128 stands for zero in the data rows.
Here are some numbered points:
[101 104 115 104  99 119 130 113 140 111 140 118 120 135 118 148 143 128 151 133 132 136 131 116 119 108 135 106 122 118 155 127 128 134 162 128 152 134 124 141 132 131 144 129 108 139 107 132] 0
[107 106 104  96 116  97  97 102 100 128 115  96 114 122 131 121 121 117 139 105 151 116 130 137 126 145 139 141 139 164 171 177 167 160 168 192 185 170 163 177 182 169 165 146 133 150 137 130] 1
[132 109 108  98 124 109 129 115 111 113 122 116 126 128 135 125 126 134 132 147 127 118 141 142 124 155 139 135 139 146 153 155 162 160 158 140 137 173 156 179 151 156 162 153 152 148 142 146] 2
[107 107 117 112 118 129 124 138 127 136 126 114 132 144 133 117 127 124 143 120 124 129 138 113 148 116 131 114 125 142 138 148 143 147 121 139 124 146 135 143 156 144 144 156 164 149 161 144] 3
[ 88 118  98 107  80  71  85  86  75  68  91  81  99  97  87  96 110 110 115 132 109 100 116 133 113 128 138 146 169 146 166 165 172 179 169 200 196 180 190 175 192 153 165 144 165 127 133 147] 4
[118 123 101 113 109 100 100 102  89 103  93  93  93  99 110  92 108 102 115 106 138 135 127 144 128 135 151 141 155 163 156 175 182 189 174 192 160 200 211 211 184 200 204 174 169 191 144 159] 5
[124 110 120 115 122 108 117 111 138 108 115 115 124 137 129 127 124 139 118 148 130 134 141 139 122 150 131 159 147 172 141 160 156 173 153 147 128 146 156 163 164 164 164 167 161 173 171 126] 6
[124 118 105 107  87  87  71  88  99  81  83 103  89  89 123 107 104 123 105 111 137 115 146 142 158 154 155 187 173 168 193 175 180 206 198 215 196 212 193 200 184 214 198 186 173 163 169 177] 7
[123 106 131 108 140 119 126 113 116 107 114 128 127 116 117 134 129 104 120 146 156 111 157 152 165 164 170 155 159 175 155 171 147 160 164 174 174 166 178 181 172 175 188 163 173 165 129 149] 8
[ 95 119 107 119 119 115 103 109 101 102  96  86 104  97 111 101 105 122 126 133 113 124 107 159 145 148 150 142 133 174 145 168 167 189 165 159 174 175 189 170 184 153 184 177 179 170 159 160] 9
[106 110 113 110  94  93  78 114 111 109 112 111 132 111 110 125 118 141 137 127 135 133 140 139 134 145 161 156 146 175 164 164 167 141 156 141 177 177 175 172 183 178 170 167 164 152 184 174] 10
[121 120 119 124  88 120 101 129 100 116 114 126 113 114 121 130 125 124 123 104 137 139 156 138 133 148 158 137 130 158 145 153 180 173 164 159 172 149 170 156 151 158 161 143 155 138 156 159] 11
[109 124 115 107 126 111 121 124 122 143 119 112  96 126 122 124 121 119 119 132 137 162 138 138 131 145 149 152 140 163 157 168 134 163 148 157 170 146 136 152 155 159 171 141 172 159 141 140] 12
[141 113 126 117 117 102 120 123  96 113 138 114 115  96 107 118 127 125 142 131 127 135 140 153 143 136 161 133 161 157 137 147 133 131 150 145 137 149 157 148 141 163 122 154 153 148 161 129] 13
[124 130 105 106 110 103 128 105 125 117 114 111 113 117 122 120  95 126 133 123 128 132 110 133 127 140 130 153 143 171 144 155 158 160 155 159 165 131 147 154 161 153 166 155 150 137 142 139] 14
[130 112  90 109  99 102 108  96 102 134 125 124 107 119 137 119 116 111 112 122 107 132 131 110 109 106 114 108  99  89  88  82  93  94  90 105  89  91 105  93  98  62  90 110  98 115 133 132] 15
[142 121 129 136 130 131 134 145 139 138 143 141 123 135 129 138 137 120 116 116 130 120 103 111  85 104  99 109  57  80  76  60  48  53  50  66  53  54  53  45  68  78  65  61  79  76  71 102] 16
[109 113  96  74  76  89  61  88  74  76  93  85  82 105  89  76  82  91 109  86  80  93 117  82 101 117 104 102 115 104 108 122 140 144 141 138 152 137 137 123 124 108 105 100  94  92 106  96] 17
[129 158 163 173 203 184 227 206 198 194 194 161 187 183 179 148 163 144 145 134 137 119 105 117  96  86  80  78  63  38  19  15   8   7   0  17   0   2   7  16  29  11  33  43  72  61  82  65] 18
[140 151 162 196 196 198 196 200 188 220 212 175 185 161 193 150 136 149 128 171 126 123 130 107  87  73  80  58  61  64  36  59  49  22  41  22  33  34  33  44  59  55  56  73  64  96  99 115] 19
[168 178 179 195 193 220 195 210 223 224 205 214 205 212 197 169 181 192 185 163 158 121 116  89 109  83  58  56  50  36  37  41  14  16  30   9  25  28  15  12  41  43  56  64  80  78  84 114] 20
[189 203 212 218 206 224 213 207 237 233 233 207 215 223 220 216 200 182 189 170 172 142 149 119 111 105  87  90  66  57  53  35  46  15  25  23  39  19   9  24  35  39  43  73  72  98 103 124] 21
[147 166 174 143 160 141 158 165 187 181 148 164 178 180 186 175 173 176 175 153 155 145 156 125 123 116 127  92 114  90  96 111  99 102 104  92  82  82  80  78  67  72  80  91  88  77 107 136] 22
New points follow, each followed by the number of its nearest point above by angle, seen from the average point of the numbered points.
[109 133 115 114 124  90 113 102 143 115 132  92 108 108 119 110 106 134 144 116 131 151 147 151 165 147 181 162 156 148 162 136 147 140 153 152 148 167 156 161 121 162 150 167 148 153 144 140] -> 7
[136 144 151 170 180 183 185 174 202 180 171 163 154 163 155 114 147 141 138 123 147 138 140 129 127 142 108 135 118  99 120  89 111 106 114 107 111 111 105 143 125 133 151 156 142 136 156 137] -> 21
[157 152 141 139 122 135 143 141  95 114  97 117 104 103  90  98  81  88  98 104  88  96  90 107 114 115 120 116 106  93 113 129  96 105 111 116 135 103 108 124 109 103  99 115 118 114 103 111] -> 17
[139 107 112 133 142 126 127 151 127 124 117 147 145 135 125 140 120 132 130 113 145 123 131 139 129 147 145 166 174 124 164 166 156 159 159 170 153 186 173 164 171 152 143 146 141 129 120 132] -> 8
[127  98 135 124 102 117 104 121 110 105 116 102 105 115 127 123 126 111 115 136 152 130 154 148 168 157 170 153 157 172 150 160 171 172 174 182 169 181 173 162 176 169 171 149 137 146 142 153] -> 7
[135 125 149 147 135 130 144 143 121 147 128 128 134 144 131 124 125 124 148 146 128 143 147 136 151 128 131 153 148 147 139 141 126 117 118 149 119 115 119 116 129 116 126 109 104 132 129 132] -> 22
[124 130 123 134 136 117 134 118 124 127 130 129 137 138 133 147 143 119 138 143 140 139 123 128 110 134 120 116 103 103 125 126 115  97  88 115  97 125 111 105 133 122 115 108 111 113 134 134] -> 16
[108 117  98 135 109 100 123  99 114  97 117 113 104 134 133 130 135 134 104 137 119 139 152 133 139 150 140 146 173 166 163 165 196 179 173 160 173 144 155 169 152 130 160 161 154 132 127 120] -> 7
[118 135 102 131 116 139 137 144 143 105 128 129 122 112 111 118 105 125 111 152 155 165 176 186 174 196 225 183 218 220 221 220 214 200 209 186 203 223 227 236 240 230 223 233 226 219 213 191] -> 8
[121 111 104 116 123 102  97  76  86  94 102  84  83  89 108 107 109  91 104 105 102  98 121 123 123 112 122 121 158 132 152 143 140 153 142 145 172 161 157 154 140 141 166 122 151 153 144 160] -> 4
[104 112 105 122 122 125 109 132 118 135 127 118 145 119 141 131 129 148 144 126 148 130 150 132 140 121 132 141 136 138 127 112 130 121 119 138 130  94 136 120 100 110 104 106 122 117 129 108] -> 15
[135  96  93  86 123 105 104 115 122 104 121 118 119 127 128 100 118 118 106 115 137 123 110 106 109 103 118 114 109 116 126 105 131 134 158 135 138 150 134 135 133 122 137 120 137 136 127 112] -> 17
[128 129 130 139 108 112 119 103  95  96 117 129 121 127 133 106 134 130 123 127 138 133 127 133 140 135 151 163 165 185 169 173 176 201 190 190 190 215 210 196 171 189 176 202 167 184 171 177] -> 7
[103 110  94  96 123 106 125 114 108 110 133 120 146 127 136 141 127 143 144 126 126 152 117 144 152 136 119 133 123 163 153 150 160 186 185 180 165 180 172 189 167 174 161 162 154 166 155 139] -> 2
[120 107 112 132 109 124 111 127 119  95 133 115 157 118 135 136 152 144 142 133 144 136 136 141 158 156 144 152 153 155 160 151 169 177 171 155 171 161 154 164 165 155 138 149 126 152 144 122] -> 7
[116 116 107  97  80  79 118  93  89  93  94 115 107 111 116 120 123 125 129 134 121 128 150 131 135 143 139 163 151 158 189 187 181 177 184 183 189 190 184 195 160 158 166 159 161 151 155 148] -> 7
[133 130 119 120 125 113 111  86 101 103 108  99 108 106  90 106  88 120  95 101 105 124 101 123 108 123 109  99 114 115 114 120 118 136 121 135 127 116 127 124 129 121 148 128 128 122 142 128] -> 17
[140 158 145 148 147 128 166 166 157 147 140 146 126 126 115 114 138 131 133 112 148 155 143 156 156 144 138 139 131 134 111 127 108 128 110 125 111 119 114 116 123 141 119 128 142 140 154 133] -> 21
[134 145 134 124 126 119 118 106 118 119 111  99 100  85  86  87 104 101  85 114 105 112 111 122 134 122 107 103 124 108 113 107 107 115 109 125  99 124 125 115 121 113 117 125 122 115 109 128] -> 17
[119 144 146 126 117 136 119 140 132 134 117 129 117 107 132 123 110 121 127 128 132 117 143 134 124 133 138 129 136 150 128 141 146 147 133 145 153 160 164 137 148 137 148 143 142 127 142 132] -> 11
